In the data rows, 500 means zero.
Here are some rows, each followed by its group. Rows of different groups can look alike.
576,603,622,454,478,329,557,650,630,387,665,316,688,582,572,306,677,507,439,376,494,551,443,342,441,454,311,525,300,669,465,297,371,646,733,622,298,456,363,514,627,497,301,597,350,488,547,433,438,200,456,391,642,527,439,564,458,461,564,259,330,379 Uf
711,160,714,397,797,600,607,717,451,276,800,717,585,417,203,608,514,365,262,467,537,398,630,438,251,196,644,519,519,801,423,409,637,426,640,395,658,589,462,559,553,414,432,456,405,554,293,468,443,445,393,447,303,621,589,491,449,489,428,744,207,619 Uq
620,434,799,398,686,594,676,725,525,495,679,615,611,311,531,539,637,275,419,430,554,501,561,463,207,334,671,508,501,705,463,589,762,596,620,417,505,631,483,542,534,478,508,466,554,683,427,543,382,358,410,522,331,555,516,558,419,544,483,672,240,566 Uq
447,363,278,563,438,517,444,608,521,535,540,451,532,482,701,570,450,677,422,464,654,375,461,487,552,641,470,418,387,432,493,560,603,395,972,531,285,381,526,485,494,498,381,599,555,361,519,507,533,490,518,383,650,493,309,395,391,405,523,581,470,343 Je
252,554,324,608,491,249,565,478,638,754,302,391,363,586,667,402,415,808,564,607,410,650,385,306,597,659,272,411,466,305,550,476,294,457,465,637,502,581,556,452,518,515,305,344,538,396,663,532,705,686,465,416,683,338,597,372,610,391,582,474,594,367 BC
238,454,508,565,482,198,373,415,598,751,295,301,276,851,614,446,556,731,599,619,513,693,393,340,519,661,423,488,358,462,585,440,267,238,397,630,584,393,505,609,447,510,318,310,486,292,665,538,697,576,488,462,566,499,625,391,834,368,616,569,608,381 BC
818,464,503,405,613,663,376,509,467,215,534,490,717,309,191,526,437,291,377,415,294,332,716,501,425,485,751,550,563,538,519,438,650,350,542,308,560,481,404,317,672,468,458,553,503,636,374,532,428,306,567,739,371,635,207,531,386,589,287,534,302,621 YU
575,459,690,328,708,595,664,702,381,391,766,639,588,433,283,425,493,310,377,526,645,329,607,353,172,303,582,531,649,775,477,499,674,578,526,536,506,614,358,566,420,561,465,442,429,536,355,508,367,416,387,516,176,693,485,602,511,501,439,751,226,485 Uq
630,443,669,365,782,588,669,622,443,336,810,606,655,492,378,449,568,349,344,550,491,491,584,501,130,225,651,484,630,845,504,573,661,458,686,517,429,512,504,653,437,557,454,451,573,685,361,501,375,442,397,501,243,669,599,645,392,474,417,490,278,531 Uq
545,539,654,455,245,388,815,711,731,450,630,276,723,586,398,491,774,525,517,438,427,423,446,272,241,560,251,620,405,643,545,309,612,433,858,588,314,210,373,446,400,445,276,588,500,525,464,488,374,123,576,336,692,239,227,538,420,452,404,502,372,239 Uf
488,722,422,549,433,415,416,258,203,476,395,673,602,328,724,589,512,514,706,385,404,447,538,647,542,488,621,462,753,357,475,688,495,402,316,689,377,674,641,646,510,681,678,357,669,683,441,542,548,495,610,448,508,514,504,579,553,475,418,465,656,692 VR
812,711,716,316,601,647,397,441,587,391,533,266,646,457,146,636,371,353,260,376,478,508,542,530,522,435,671,510,449,626,395,305,565,416,559,214,600,553,401,353,748,465,656,485,563,551,314,446,591,408,666,520,474,561,233,469,334,571,553,631,310,504 YU
513,502,536,392,545,695,422,355,504,510,308,560,513,462,482,632,359,405,416,525,529,418,565,605,639,504,620,410,576,535,470,526,585,408,352,378,672,512,451,284,600,495,570,467,495,526,371,522,552,704,568,643,514,446,420,563,505,638,294,566,646,668 GZ
673,275,715,411,762,562,513,762,446,356,734,503,607,279,212,342,641,411,417,367,507,338,553,494,167,246,643,562,485,800,451,573,728,539,698,579,322,386,305,541,368,589,405,411,568,689,434,509,363,301,484,722,300,607,702,532,711,452,375,704,241,598 Uq
159,650,387,631,214,308,434,549,797,819,341,349,316,685,738,500,423,650,794,726,499,680,328,444,520,738,307,413,322,442,612,415,302,340,699,662,445,385,381,588,417,470,243,420,467,373,750,545,607,613,520,397,670,407,442,359,428,310,644,425,635,393 BC
477,442,780,436,327,506,593,773,585,421,603,326,554,518,565,423,629,540,495,532,621,493,433,444,461,413,282,612,228,658,459,316,448,494,709,636,280,285,452,503,321,461,280,581,273,407,598,486,359,229,540,267,613,346,385,517,454,393,595,553,340,411 Uf
514,655,358,540,368,342,458,349,331,542,438,722,380,209,725,375,577,509,744,556,528,534,538,667,479,576,526,454,708,298,563,629,529,464,372,731,450,663,656,601,581,621,622,432,424,754,360,580,517,385,515,518,394,522,506,554,693,566,465,428,603,654 VR
527,355,417,546,665,723,284,269,354,393,395,429,482,415,291,620,334,472,454,548,590,401,441,539,539,537,736,385,633,432,387,637,487,409,397,431,408,530,597,312,560,421,627,416,513,432,413,488,528,621,536,653,552,525,457,471,416,578,375,531,631,651 GZ
689,353,725,429,661,581,646,685,436,383,806,528,729,393,311,265,597,265,416,434,511,319,606,494,161,258,551,464,717,742,454,591,693,728,655,687,381,594,397,630,325,535,496,412,557,577,329,468,304,337,443,459,156,635,531,567,498,497,491,580,217,602 Uq
575,383,531,471,486,739,444,354,360,522,373,486,469,310,420,629,377,380,490,478,586,474,467,728,648,498,614,455,599,550,524,557,517,339,595,301,742,503,488,403,608,464,535,524,622,651,475,494,481,617,547,550,493,552,307,431,393,695,471,614,603,650 GZ
423,396,541,719,641,627,200,402,512,547,492,427,415,546,707,621,518,526,464,424,713,516,464,472,628,339,426,464,396,514,471,640,433,943,455,476,451,490,610,579,476,357,519,548,369,361,582,515,463,669,323,702,415,605,550,514,412,622,558,747,617,401 MX
512,308,416,404,681,568,603,653,421,390,873,659,600,446,339,459,652,351,343,593,603,330,599,641,303,165,688,527,630,650,571,577,641,639,517,534,536,474,449,524,315,561,474,473,577,516,446,487,439,389,445,703,321,650,558,621,595,486,652,654,284,569 Uq
632,548,531,405,368,702,441,392,442,442,417,453,375,507,469,668,440,339,577,604,304,424,517,531,529,517,546,426,600,454,605,428,428,383,381,328,561,525,390,543,516,414,527,508,546,381,397,519,507,683,648,518,475,662,507,606,566,599,411,671,571,610 GZ
507,364,676,544,548,706,405,371,467,415,391,519,618,558,390,379,491,384,401,671,510,420,478,646,611,491,653,428,585,494,586,453,501,442,430,314,591,410,479,397,603,471,659,542,595,444,427,447,403,568,456,573,478,720,451,569,532,660,346,605,620,518 GZ
244,400,435,571,441,308,447,442,716,814,306,354,205,699,551,364,505,700,517,471,375,627,306,304,714,770,363,587,238,460,552,441,281,483,618,544,671,415,330,540,355,504,257,369,579,472,585,506,679,672,533,359,610,319,700,315,535,348,638,603,470,424 BC
553,715,414,532,548,380,594,390,450,466,532,720,462,367,691,451,419,601,645,618,477,422,625,725,569,535,541,463,788,319,589,672,406,666,403,667,501,607,635,647,522,699,599,410,607,707,371,644,521,453,543,472,473,636,429,538,861,511,456,458,636,746 VR
455,626,542,573,522,411,556,386,354,475,435,730,508,414,540,476,470,559,574,604,357,541,601,737,539,474,485,456,759,285,523,797,485,702,224,700,402,655,583,507,499,684,755,435,375,599,469,584,606,502,509,567,523,609,570,613,562,514,576,414,635,581 VR
565,468,474,491,574,727,315,486,438,426,325,592,580,383,477,576,279,390,512,520,480,428,522,682,589,549,624,420,604,492,534,543,533,379,293,271,519,510,581,409,449,392,589,516,676,403,442,522,511,506,581,536,498,475,401,670,525,603,466,536,685,639 GZ
810,527,590,292,539,579,314,523,510,392,592,465,685,513,275,478,349,332,412,484,429,489,476,439,511,430,738,549,599,583,543,310,652,343,439,232,651,527,470,345,684,486,674,470,828,441,368,446,354,332,550,650,401,787,459,538,408,639,468,684,522,672 YU
204,282,350,650,383,356,610,549,632,819,347,382,189,821,443,562,470,768,660,524,543,691,270,333,436,757,282,550,271,502,590,469,362,491,306,483,483,458,492,400,390,465,261,375,583,264,778,475,673,837,419,361,578,406,617,364,779,337,542,503,506,321 BC
195,342,427,524,439,286,476,477,713,853,317,378,343,703,756,489,559,870,678,695,581,561,319,314,512,770,302,625,309,324,501,550,378,457,445,641,254,457,491,477,452,548,235,468,486,316,767,490,620,672,461,246,742,317,704,407,567,330,641,589,531,364 BC
563,644,592,388,327,304,623,721,790,466,604,354,676,763,487,434,650,436,654,527,593,600,435,330,525,514,246,461,384,646,606,214,556,881,772,574,396,317,394,470,564,516,294,628,214,557,583,488,409,246,511,420,621,362,451,596,483,378,505,365,394,301 Uf
777,777,714,458,527,608,352,612,472,239,688,499,729,547,308,667,423,242,362,414,328,449,631,515,450,373,593,569,542,617,526,341,671,484,368,327,809,342,303,344,723,503,515,646,616,691,225,470,435,400,542,710,322,654,280,580,531,641,471,631,350,685 YU
197,352,407,558,490,286,555,519,669,618,236,372,310,771,461,451,356,793,579,554,516,653,326,291,676,706,271,528,348,464,634,468,240,484,422,544,357,474,464,514,402,361,454,388,566,461,831,478,686,630,516,417,569,315,713,406,724,352,624,536,603,331 BC
831,722,528,377,495,568,413,662,481,190,568,433,658,455,155,579,401,211,426,186,347,410,656,554,468,409,723,536,452,556,505,492,557,371,492,303,649,514,447,408,864,500,616,522,592,514,226,468,425,306,593,592,245,711,379,470,267,586,308,622,353,659 YU
226,447,326,536,481,315,484,431,602,807,272,534,283,726,597,537,532,679,710,736,542,723,284,178,683,649,313,690,490,448,625,482,274,656,552,430,516,431,498,694,391,476,341,371,488,469,797,574,597,754,531,333,634,334,785,317,666,317,789,419,506,272 BC
707,286,767,424,647,587,527,748,472,314,765,604,683,430,161,586,453,241,251,476,563,359,635,509,261,204,613,547,607,796,398,544,658,568,729,493,699,718,400,521,530,556,581,460,400,709,372,473,320,266,423,639,321,500,448,545,600,445,477,671,257,623 Uq
486,769,426,609,474,434,559,323,298,567,395,763,394,375,626,431,470,537,593,520,341,551,571,539,604,440,501,309,589,326,459,703,615,473,535,781,507,617,534,603,384,690,711,426,511,660,534,524,559,560,592,591,432,537,657,461,626,455,455,350,625,639 VR
505,463,698,651,461,693,394,426,458,512,432,370,349,540,666,516,541,492,418,538,695,487,546,491,606,388,370,559,513,466,484,448,493,725,417,412,341,712,696,536,433,269,583,580,316,274,686,547,530,549,360,439,317,452,613,397,722,603,513,674,694,478 MX
669,430,565,395,819,639,573,635,401,365,644,600,736,479,352,497,566,308,443,547,397,403,621,506,243,254,619,501,690,725,486,632,797,454,429,529,510,563,385,502,547,568,467,436,592,691,471,510,361,414,548,529,223,484,621,565,539,531,516,681,317,660 Uq
269,402,450,530,550,294,531,495,774,780,420,335,296,770,494,399,585,682,780,651,583,535,318,320,545,596,329,513,387,478,583,527,353,583,364,507,565,442,461,449,414,427,357,454,484,477,797,594,697,657,427,483,705,291,660,484,644,395,520,548,561,445 BC
466,766,375,444,409,383,544,390,357,532,485,726,470,403,573,520,489,568,491,556,512,503,598,666,473,487,560,409,651,330,542,719,469,430,219,602,456,608,631,603,395,588,633,455,592,812,508,535,484,574,621,508,510,579,655,494,545,479,635,239,662,641 VR
495,588,450,443,337,395,741,363,344,500,580,685,526,505,481,431,395,476,491,590,513,413,552,586,393,493,571,474,701,387,505,676,603,362,534,604,616,604,604,677,526,651,693,369,656,847,375,546,526,523,624,647,483,770,557,681,626,531,493,300,609,586 VR
514,744,599,510,413,416,476,792,636,508,641,314,486,559,436,456,663,428,466,360,632,655,432,344,432,473,229,591,262,419,507,288,463,854,700,715,249,331,582,437,529,433,417,561,386,317,507,446,466,320,341,316,557,412,510,553,421,410,487,451,324,199 Uf
587,343,569,580,591,698,332,365,502,353,356,507,456,508,383,689,399,411,581,373,543,407,468,690,534,485,516,578,507,593,462,430,436,359,525,315,595,513,483,461,634,386,531,516,547,314,599,517,539,554,529,630,516,463,557,551,518,592,488,600,560,568 GZ
280,411,419,531,363,314,544,506,593,694,292,401,262,710,583,449,499,677,890,647,417,721,341,452,496,701,342,571,493,394,530,441,318,438,420,605,598,475,404,570,307,454,353,424,619,326,693,599,504,626,530,386,709,358,715,333,708,316,565,545,635,271 BC
416,404,312,490,666,537,469,391,540,483,446,391,564,450,641,625,491,629,505,262,502,474,447,435,637,666,519,470,253,458,425,462,452,467,497,515,343,410,429,485,535,432,372,583,557,415,345,404,575,542,533,449,581,460,177,298,257,428,600,315,440,310 Je
554,639,614,465,329,453,561,759,676,431,623,237,677,535,457,445,662,534,518,439,564,715,485,403,547,439,238,459,350,526,550,124,489,644,769,602,233,358,524,608,486,285,352,598,366,449,551,462,415,179,351,456,649,302,437,553,362,425,512,495,385,198 Uf
469,352,392,531,552,469,453,477,503,631,573,379,512,303,777,548,462,633,445,300,514,444,483,413,485,769,494,531,196,501,425,397,543,426,638,512,444,419,498,406,594,472,279,716,571,417,479,471,428,431,668,385,723,470,189,270,96,465,652,437,504,315 Je
455,561,396,496,576,522,286,491,572,572,408,470,561,528,625,342,415,586,672,464,470,533,442,437,506,670,507,524,459,397,445,456,503,380,633,485,420,302,493,332,402,535,345,425,511,377,448,538,539,534,518,674,717,445,283,309,299,514,515,327,493,380 Je
500,383,454,517,552,515,528,565,492,608,513,421,574,453,541,368,450,577,473,314,487,479,504,318,481,745,580,418,471,415,503,502,552,482,673,391,474,339,449,483,392,498,446,470,485,528,512,442,519,592,531,259,735,263,304,201,360,431,623,484,441,425 Je
567,239,580,431,862,598,450,622,505,426,806,626,533,506,284,460,601,311,168,537,391,325,611,404,257,227,682,601,608,764,386,674,753,590,509,572,421,667,419,600,503,581,550,436,532,633,449,474,438,403,515,482,310,541,548,572,532,570,567,625,234,494 Uq
549,506,563,438,252,415,369,690,718,423,542,165,659,684,681,462,658,536,430,325,580,574,441,472,601,580,224,580,422,599,501,201,455,735,769,552,184,353,406,365,492,461,316,759,442,419,635,437,410,319,378,286,599,354,554,443,458,488,670,481,401,279 Uf
451,767,421,555,546,368,647,317,420,576,473,712,490,320,547,371,530,484,570,556,425,477,568,665,501,454,496,415,841,287,506,673,447,565,426,681,546,698,560,594,505,634,692,466,486,615,545,532,562,507,550,645,560,551,574,587,573,533,458,271,528,595 VR
314,534,430,562,417,283,755,412,762,837,353,351,314,690,730,453,448,592,706,589,471,703,360,269,505,690,304,522,481,395,519,315,330,493,462,640,491,449,624,538,387,473,481,386,560,316,733,485,622,664,568,352,604,436,670,458,620,331,618,500,549,334 BC
260,489,415,527,298,253,450,504,607,786,266,390,267,676,616,551,462,669,695,574,460,710,245,402,613,638,283,618,411,431,588,496,299,514,471,544,667,420,578,550,480,453,347,413,506,382,642,532,558,790,482,426,704,376,672,393,616,426,581,468,561,289 BC
394,368,443,668,402,646,457,665,564,508,434,383,355,633,569,579,628,528,441,480,686,572,438,454,541,376,391,371,534,477,553,546,322,653,438,421,498,598,508,583,208,302,562,525,302,151,515,525,495,667,405,488,488,453,610,498,409,615,577,484,617,442 MX
458,662,276,452,340,396,607,388,342,584,397,649,485,243,506,375,504,540,616,514,514,451,607,704,602,585,589,398,775,298,558,598,528,507,645,723,345,560,633,666,578,570,618,406,471,639,360,600,589,489,619,630,457,569,415,563,670,535,511,290,563,684 VR
548,603,507,462,470,820,432,339,307,393,288,456,611,446,486,563,328,431,569,632,411,328,479,776,599,614,641,537,402,372,546,556,595,331,376,351,471,531,496,391,483,317,647,466,521,527,405,498,335,661,500,491,552,731,325,660,393,629,409,447,629,748 GZ
522,516,562,400,438,602,280,253,419,534,363,435,469,395,493,608,389,391,571,629,467,440,507,624,586,544,658,438,629,489,401,584,489,203,390,380,685,420,461,383,609,401,549,614,492,505,464,461,529,614,588,746,698,689,287,501,608,638,503,625,649,575 GZ
592,359,730,506,636,672,300,303,463,493,387,537,493,323,376,574,380,377,378,463,485,513,465,509,807,435,649,405,678,542,486,692,528,238,282,237,539,529,468,374,561,473,779,503,688,426,396,394,614,650,558,702,557,526,257,476,525,615,418,530,586,675 GZ
279,636,388,550,438,228,602,506,623,805,331,351,320,672,774,373,481,790,638,692,414,759,262,365,629,856,282,551,357,270,585,458,301,508,529,638,538,357,467,482,451,451,240,372,481,266,609,490,644,608,584,219,721,565,657,422,616,381,712,457,592,352 BC
799,517,528,433,436,564,511,560,452,303,619,454,706,308,236,586,460,270,355,493,293,355,584,375,413,546,639,396,549,626,412,376,581,294,527,247,546,474,317,491,673,424,571,550,598,594,287,496,451,349,690,899,333,586,416,450,406,624,456,624,196,663 YU
556,379,360,499,485,682,360,348,370,407,401,539,429,572,347,561,325,411,510,335,501,447,529,682,601,554,604,406,486,571,564,541,482,317,468,131,607,594,561,478,619,374,541,529,591,438,460,549,508,631,486,530,383,580,433,573,552,661,343,674,630,636 GZ
457,366,421,541,748,628,482,527,548,672,560,403,417,559,566,645,571,567,537,368,665,549,517,440,628,402,420,507,542,533,507,451,320,725,412,436,617,547,560,615,485,425,698,551,246,350,517,515,479,640,399,504,455,373,624,541,461,485,642,617,578,373 MX
525,621,436,564,316,536,609,243,346,598,428,719,541,408,675,383,480,535,530,590,407,424,572,791,528,569,602,434,613,288,463,704,558,297,406,541,488,735,689,593,498,682,650,462,554,681,575,503,583,501,494,554,506,706,491,589,649,499,436,451,634,659 VR
672,422,573,321,689,613,483,653,450,435,797,605,612,389,249,481,571,343,454,419,568,434,589,410,141,332,675,490,436,683,488,473,712,421,553,461,583,487,443,586,358,505,563,424,521,565,481,515,410,362,443,629,269,465,614,501,397,546,569,670,283,571 Uq
578,391,402,516,560,687,451,351,309,540,475,588,433,374,320,602,401,445,656,497,522,338,457,667,701,593,691,585,640,364,476,479,508,286,391,203,567,458,429,369,649,405,628,494,432,417,448,452,521,744,619,614,468,604,296,514,389,633,388,472,659,647 GZ
592,266,589,386,752,627,708,728,423,386,723,664,533,405,278,375,478,366,377,598,368,356,570,508,274,187,583,685,534,681,485,579,599,487,545,627,743,619,463,600,395,506,512,493,532,623,354,485,390,404,418,546,207,544,642,628,515,475,592,723,275,603 Uq
410,381,542,597,589,614,377,412,473,549,455,516,333,584,470,555,502,404,427,490,711,522,495,581,599,412,430,406,588,494,500,604,470,952,381,449,518,630,526,666,350,391,567,578,259,259,543,534,479,653,369,448,489,298,535,562,467,615,562,423,726,440 MX
638,251,742,400,710,538,575,647,385,293,694,503,711,472,265,512,526,301,329,493,649,331,575,347,324,249,568,590,707,644,371,497,637,461,621,453,502,467,466,575,448,524,425,446,625,545,470,472,379,333,484,830,215,502,602,546,463,416,464,827,271,611 Uq
Which 4 groups are nearest to each row below, nearest first, going by the average distance to the group's rows?
287,516,231,611,500,281,382,556,642,694,318,405,158,812,503,527,521,824,677,773,476,713,314,275,612,681,354,535,532,395,543,429,317,539,457,561,444,390,459,350,497,469,359,421,507,444,653,510,555,600,541,344,638,464,741,347,664,334,525,474,605,279 BC Je MX Uf
534,839,660,494,420,345,600,734,705,416,616,222,613,646,630,384,637,457,613,352,618,610,475,287,495,462,288,463,238,657,676,312,459,740,766,526,227,306,527,352,715,461,268,708,570,346,451,467,489,295,337,365,628,400,727,578,446,429,481,408,329,253 Uf Je MX BC
462,561,641,506,201,341,673,671,756,458,673,319,767,565,451,433,656,460,371,384,571,635,485,414,422,569,197,637,374,730,561,246,543,490,517,527,322,417,477,323,548,475,397,746,570,434,371,451,298,237,552,283,532,464,317,534,455,412,460,334,277,290 Uf Je YU Uq
573,751,540,594,242,367,520,609,845,446,567,214,667,732,604,550,632,409,338,476,439,698,504,451,559,453,182,673,395,558,561,209,392,852,648,530,246,383,523,417,744,452,615,716,416,366,521,398,417,344,397,323,577,472,497,546,535,510,578,239,449,334 Uf MX Je BC
270,588,418,495,349,285,525,531,700,733,319,410,200,691,743,464,416,826,837,587,526,734,332,320,696,621,370,523,405,443,571,583,286,415,438,655,657,544,602,501,534,548,429,484,592,316,638,484,636,588,560,380,584,418,582,388,665,386,563,571,596,408 BC Je MX VR
407,805,355,556,428,279,451,362,345,606,395,759,431,436,508,582,529,574,555,610,428,521,597,714,442,517,442,540,735,400,626,717,573,378,394,594,429,662,633,576,612,647,628,417,633,727,556,613,523,397,629,646,374,686,518,574,604,485,486,471,622,552 VR GZ MX Je
384,568,326,564,565,512,416,392,695,529,410,439,438,344,564,623,486,614,479,422,519,450,465,492,511,782,592,449,377,386,434,449,532,356,635,424,417,424,492,458,525,534,439,552,560,418,557,446,524,526,564,342,756,356,316,265,285,524,565,447,589,414 Je GZ BC MX
Which 4 groups are nearest to each row below, nearest first, going by the distance to the centre of the group?
673,228,680,401,642,575,613,834,452,305,783,520,540,485,364,397,496,348,302,528,505,371,656,518,141,242,641,714,595,730,516,682,772,567,538,414,729,592,411,527,611,476,450,440,551,612,418,562,411,301,458,717,260,576,568,486,517,513,591,640,166,551 Uq YU GZ MX
261,445,266,663,435,298,450,554,648,750,302,470,77,732,580,410,485,770,815,679,478,679,357,279,593,706,371,593,378,458,612,455,291,585,391,566,574,433,472,602,443,426,357,399,445,266,718,528,647,731,550,306,515,260,730,303,806,353,567,453,496,320 BC MX Je Uf
496,862,443,518,447,402,508,309,266,540,396,853,422,399,466,339,518,580,547,566,454,542,591,722,521,469,599,484,753,365,618,664,495,320,308,784,571,596,626,567,412,590,714,458,383,746,481,576,557,532,478,543,355,569,536,668,741,561,632,385,637,568 VR GZ MX Uq
Which 5 groups are nearest to each row below, nearest first, going by the distance to the centre of the group?
516,438,536,445,538,708,487,306,343,555,390,564,471,456,386,570,488,433,546,484,460,439,573,626,660,495,638,443,642,433,520,454,449,529,283,288,650,638,547,272,685,413,563,458,738,491,412,497,564,618,677,657,480,588,292,438,528,565,476,638,696,682 GZ YU VR MX Je
558,489,477,569,491,814,244,281,564,406,352,591,524,336,321,704,397,383,540,475,499,410,508,703,703,603,594,520,596,364,428,609,483,306,402,210,534,652,532,355,617,486,650,552,570,521,372,546,584,460,486,487,545,772,369,618,534,687,354,437,675,595 GZ YU VR MX Je
376,402,404,518,422,303,473,469,682,802,286,363,349,806,638,399,512,690,745,532,500,625,225,347,561,680,293,617,325,439,598,516,330,363,734,480,425,352,539,473,308,513,236,440,390,282,698,539,688,592,527,368,602,319,541,406,629,334,600,588,563,360 BC Je Uf MX GZ
569,375,638,522,360,342,648,657,665,534,666,304,801,615,616,422,690,525,518,363,580,699,480,379,457,520,215,512,361,668,665,283,439,680,514,737,275,248,455,547,509,515,376,606,348,450,409,490,390,293,462,258,585,623,409,621,668,515,496,410,371,216 Uf Je MX BC Uq
440,393,435,624,449,596,266,524,589,407,543,368,450,629,677,653,472,542,464,478,761,597,521,400,594,348,350,427,551,553,511,443,395,609,487,387,601,603,630,548,491,275,440,562,267,205,558,449,472,682,297,491,552,456,684,529,434,603,539,371,554,423 MX GZ Je BC Uf
Which 5 groups are nearest to each row below, nearest first, going by the average distance to the group's rows?
643,221,514,317,769,576,763,676,319,318,829,636,567,372,309,357,560,261,251,448,515,295,638,529,149,250,650,550,576,713,425,571,799,397,534,585,706,508,440,613,482,504,494,436,407,732,419,454,386,262,427,652,240,644,525,531,625,445,532,665,218,599 Uq YU GZ VR MX
394,665,291,480,388,398,551,239,368,602,491,632,375,442,523,493,470,543,590,499,339,520,633,705,573,485,551,364,774,262,491,603,396,387,310,579,668,661,613,591,392,741,830,356,614,593,443,595,500,427,563,585,450,516,457,610,498,575,407,320,625,641 VR GZ MX Je YU
399,776,477,599,446,419,621,268,409,478,453,782,302,455,645,471,505,589,652,594,417,502,510,691,498,539,512,443,710,298,433,633,511,541,415,700,530,577,491,600,465,620,640,450,538,664,532,535,522,562,609,574,482,412,594,522,498,519,364,372,655,676 VR GZ MX Je BC
Which 4 groups are nearest to each row below, nearest first, going by the distance to the group's nearest row?
259,578,349,481,322,206,625,600,681,785,302,302,175,687,756,330,548,683,714,562,416,665,329,273,605,653,327,528,218,322,666,382,286,528,405,593,519,368,456,442,351,502,373,324,412,414,701,534,579,666,632,283,702,335,663,363,625,264,523,416,524,406 BC Je MX Uf
724,607,710,416,362,643,423,627,603,494,627,443,682,387,375,654,382,319,336,445,361,386,602,561,388,388,652,386,525,550,429,347,620,345,404,313,580,442,365,414,747,477,550,533,542,632,229,416,483,410,600,669,415,633,277,621,328,648,329,573,308,535 YU GZ Uq VR
309,451,354,591,663,367,433,391,647,763,412,429,229,702,626,419,494,764,643,542,437,738,330,277,602,664,315,473,408,488,503,412,239,450,356,588,565,493,516,662,554,402,161,482,444,245,727,532,578,699,516,245,533,247,658,266,742,326,658,606,512,301 BC MX Je GZ
392,381,576,676,576,670,478,375,539,453,439,540,376,595,764,489,551,477,362,505,677,525,532,559,531,372,453,459,451,406,458,538,495,797,549,462,426,740,685,498,358,330,683,523,271,454,533,541,482,723,422,451,477,477,521,587,588,657,470,468,618,434 MX GZ VR Je
501,461,489,559,378,666,359,461,468,464,321,631,522,518,482,497,422,446,487,683,513,470,487,698,614,620,568,390,557,397,548,501,395,335,245,316,679,585,580,391,428,481,707,491,349,473,563,429,620,623,469,619,494,503,478,660,452,533,411,454,662,762 GZ VR MX Je
724,444,727,460,748,609,608,578,423,380,711,660,600,564,240,511,552,207,233,689,472,368,655,575,186,216,675,602,568,706,447,634,767,535,643,565,407,502,364,599,444,543,596,541,422,654,389,597,439,401,446,724,310,614,584,646,557,533,507,593,240,637 Uq YU GZ VR
Which 5 groups are nearest to each row below, nearest first, going by the distance to the group's nearest row?
104,318,433,604,543,274,479,544,692,792,364,371,164,786,504,534,514,651,745,491,437,734,276,296,600,689,364,601,443,424,605,397,396,552,345,611,659,438,389,556,270,441,226,522,461,292,778,490,620,644,409,392,542,273,702,406,620,314,579,601,545,278 BC MX Je Uf GZ
475,688,328,559,468,405,632,369,320,528,461,741,452,244,655,490,453,573,440,597,543,454,631,716,609,548,557,397,663,276,502,649,480,350,358,649,484,607,525,594,505,712,510,381,648,812,390,485,542,664,639,555,518,479,398,546,592,504,519,217,660,670 VR GZ Je BC MX
443,747,465,519,414,361,407,277,302,533,485,740,406,473,507,492,446,435,545,509,442,417,599,773,517,472,520,597,698,295,587,748,512,296,274,767,292,607,374,516,530,670,675,488,587,454,508,581,601,427,610,690,435,455,474,513,693,486,532,238,618,645 VR GZ Je MX Uq
738,605,612,300,571,666,396,539,624,366,614,493,774,428,304,599,576,278,274,447,467,403,581,575,387,511,700,545,597,615,423,385,697,399,702,330,726,540,469,375,711,557,536,556,783,557,419,501,469,356,561,511,375,548,480,625,479,588,456,672,358,614 YU Uq GZ VR Je
446,606,280,557,391,408,614,186,396,581,454,776,452,282,601,418,351,528,701,616,415,534,641,655,577,577,519,377,680,285,520,735,398,555,417,760,421,485,684,581,439,643,661,450,459,577,450,550,503,504,604,493,473,564,534,542,601,520,374,196,686,667 VR GZ Je MX BC
